The same turns and mirrors carry the whole set onto itself, and each row onto the other rows of its family. Which rows share a family with each named row? Give them in list order.
These 15 rows form 5 families of 3 rows each.
mafa: [-14.9 -22.2   4.0  -0.8  -2.1 -13.7  -0.2  -7.4  13.2  -9.1]
gekoz: [ 26.3 -24.4  -3.3  -1.1 -36.0   2.4 -11.0  11.2 -10.6 -10.5]
kuzil: [-10.1 -27.1  -3.0  -6.8   7.6 -12.0   1.8  -7.1   9.1 -16.4]
Savug: [ -1.5 -12.0  22.0 -14.6 -12.9   7.6   6.3  30.1 -15.9   1.5]
buse: [ -3.7 -27.8   4.6   3.1   3.9 -18.9 -20.0  -2.1   2.7 -13.8]
zos: [ -6.5 -14.7  21.3 -26.4 -10.4  -1.6  13.1  22.9 -14.9  -7.8]
buz: [ -0.4 -21.2  22.0 -20.3   0.7   6.4   8.0  33.7  -6.4  -3.7]
Paf: [ 21.4 -37.4 -13.7  -9.6 -33.9  10.7  -6.3  12.9  -3.0  -1.2]
lub: [-13.7 -36.3  -7.1  -9.0  -5.5 -11.2  -6.0  -7.0  13.7 -12.9]
pimu: [ 23.2 -27.3 -17.1  -3.1 -22.3   9.7 -16.4   8.5  -3.0   3.3]
dodor: [ -6.9 -27.8  -0.8  -8.2  -2.1 -25.9  -4.3  -8.7   3.9  -7.2]
Gugaz: [ -3.0 -17.3  16.9 -13.8 -14.9   5.0  15.5  33.7 -14.9  -9.4]
kitar: [ -2.1 -21.3  28.5 -12.1  -6.2  17.9   4.3  20.9  -6.6 -16.9]
fof: [ 26.0 -28.9 -16.3 -13.4 -20.6   4.9 -14.7  24.7  -6.5  -1.5]
goguf: [ 20.8 -33.7 -20.0  -5.2 -22.1   3.4 -15.4  11.6 -14.7   0.7]

Same family as Savug: mafa, pimu
Same family as Gugaz: kuzil, goguf
Same family as buse: gekoz, kitar

